One turn moves every row onto another: examples first, then more rows asked
q914: 0.277 -0.659 0.224 0.380 2.033 -2.068 -1.698 -1.200 2.861 -1.224 2.694 0.555 -0.358 -0.137 1.946 -0.980 -0.870 0.931
q918: -2.883 1.007 -1.047 2.393 1.545 -1.912 1.757 -0.439 -0.302 -2.065 0.242 -1.899 -0.171 0.505 -0.855 -0.397 1.477 -0.676
q702: 1.584 1.337 -2.990 3.002 2.199 -1.012 1.800 -2.581 0.220 1.216 2.510 -3.105 3.464 -2.100 -0.153 -1.873 -1.544 -1.130
q195: 3.887 0.473 -1.734 -0.076 3.187 -3.800 1.724 1.126 -1.847 -0.453 0.703 -1.138 0.768 -1.829 -0.880 -1.402 0.956 -2.398
q833: 2.319 0.055 -2.281 -0.177 3.289 -3.587 1.898 0.869 -1.937 -1.652 1.227 -0.781 1.568 0.183 -1.369 -1.919 1.110 -2.385
q894: 3.825 2.687 -2.368 -0.799 0.327 -1.594 1.458 -0.672 0.910 2.679 0.825 -2.944 1.900 -2.078 -0.886 -1.073 -1.602 -2.624
q963: 0.439 1.291 1.068 -0.553 -0.043 -3.854 -1.540 -1.126 2.233 0.845 0.928 2.938 0.355 -1.099 -0.690 -1.009 0.281 -0.115
q677: 2.379 0.480 -1.949 0.060 3.677 -3.984 1.176 -0.479 -2.813 -1.356 0.634 -1.107 1.662 -0.170 -1.629 -1.039 0.736 -1.679
q741: 0.567 0.519 -2.303 -0.284 3.269 -2.011 1.548 0.304 -1.957 2.588 1.997 -1.353 3.301 0.333 0.210 0.610 1.360 -4.047
q951: -3.006 0.890 -2.989 1.783 0.938 -1.311 0.869 -3.604 1.252 0.337 -0.211 -1.357 2.027 0.016 -1.842 1.213 0.492 0.069
q550: 1.630 -0.913 -0.539 -0.586 0.114 -1.755 -0.375 2.455 0.840 -1.361 -0.630 0.429 -1.161 -0.109 -0.854 -1.364 0.280 -4.067
q468: 1.551 1.942 0.962 -0.139 -0.587 -4.146 -1.487 -1.874 2.148 0.705 1.024 2.217 1.848 -0.719 -0.790 -1.162 -0.070 -0.680
q666: -0.720 -2.847 -1.843 1.342 2.467 -0.123 -0.593 0.213 0.603 1.758 0.937 -0.192 1.240 -0.801 1.739 0.512 0.737 -5.189
q307: 0.657 1.170 -2.817 -0.399 2.551 -2.837 1.528 -0.062 -2.756 2.875 1.571 -0.404 3.485 -0.095 0.171 1.111 1.210 -2.211
q164: -0.795 -2.172 -1.532 1.428 0.331 -0.477 -0.953 -1.157 2.999 -1.974 -0.810 0.271 -0.507 -0.009 -1.110 0.514 0.796 -3.553
q660: 3.598 0.018 -3.962 1.664 2.152 -1.545 1.636 -2.045 1.094 0.928 1.899 -1.829 2.588 -3.064 -0.059 -1.547 -1.568 -1.351
q760: -0.641 -0.305 0.535 -0.339 2.904 -1.913 -3.839 -3.867 1.430 1.249 1.619 -0.502 1.268 -1.007 1.298 0.828 0.219 -1.493
q123: 2.163 3.334 -2.485 -0.767 -0.050 -1.504 1.800 -0.536 0.404 1.210 1.328 -3.206 2.009 -0.498 -1.246 -1.624 -2.359 -1.037
q237: 2.147 0.118 -4.422 1.405 2.849 -0.782 1.386 -2.943 1.415 0.373 2.523 -2.639 3.581 -1.523 -0.574 -1.795 -1.828 -2.124
q16: 2.077 0.082 -2.591 -0.506 3.459 -2.420 1.540 0.563 -1.816 2.819 1.931 -1.500 2.258 -1.584 1.295 0.571 1.379 -3.111
q571: -1.002 1.731 3.143 0.819 0.362 -2.025 -1.962 -1.307 1.433 2.555 1.731 -0.514 0.714 -1.482 1.260 -1.093 0.537 -2.524
q658: 0.729 0.115 -0.029 -0.153 2.613 -2.394 -3.043 -4.398 1.829 0.903 2.397 -0.495 2.482 -0.474 1.485 0.984 -0.410 -1.341
q74: -1.836 -2.298 -1.314 1.974 0.182 0.469 -0.549 -1.037 3.043 0.028 0.011 0.045 0.192 0.003 0.265 1.125 0.893 -4.270
q891: -1.630 -1.056 -0.754 0.496 -1.124 -0.150 -0.699 -0.623 2.686 0.751 -0.948 0.385 -0.221 0.154 -0.611 1.846 0.964 -4.712
q445: 0.736 0.323 -1.622 -1.092 -1.506 -0.051 -0.810 -0.465 2.600 3.101 -0.700 -0.469 1.009 -1.096 -0.787 0.386 -1.155 -4.871
q316: -0.071 2.410 2.751 0.925 0.791 -2.053 -1.823 -0.798 0.566 2.581 2.594 -0.877 1.630 -0.312 1.811 -0.560 0.769 -2.920
q740: -3.670 1.493 -1.308 1.028 1.124 -1.099 1.609 -0.132 -0.495 0.417 0.579 -2.180 0.529 1.066 0.217 1.240 1.349 -0.814
q870: 2.435 3.038 -2.326 -0.823 -0.297 -1.687 2.103 -0.547 1.214 1.864 1.161 -2.407 2.399 -0.512 -2.173 -2.071 -1.809 -2.922
q371: -1.697 2.329 -1.775 0.115 -0.084 -1.927 0.695 -2.815 0.941 -0.012 -1.290 -1.858 0.866 0.390 -2.772 0.800 0.496 -0.526
q786: -0.784 -0.971 -0.557 0.528 -1.088 -0.305 -0.283 0.210 2.999 -1.163 -1.006 0.213 -1.090 0.433 -1.007 0.254 0.735 -4.002
q142: 1.786 -2.827 -3.236 1.655 1.505 -0.542 -1.151 -2.242 3.168 -1.583 -0.166 0.129 0.882 -1.658 -0.952 -1.410 -1.116 -2.982
q176: 1.133 -0.027 0.526 1.130 1.921 -2.787 -1.232 -0.641 1.814 -1.381 3.344 0.666 0.884 0.276 2.310 -1.412 -0.669 0.542

q963 -> q914
q445 -> q550
q74 -> q891
Where do these go?
q468 -> q176
q307 -> q123
q951 -> q740
q833 -> q237
q894 -> q195

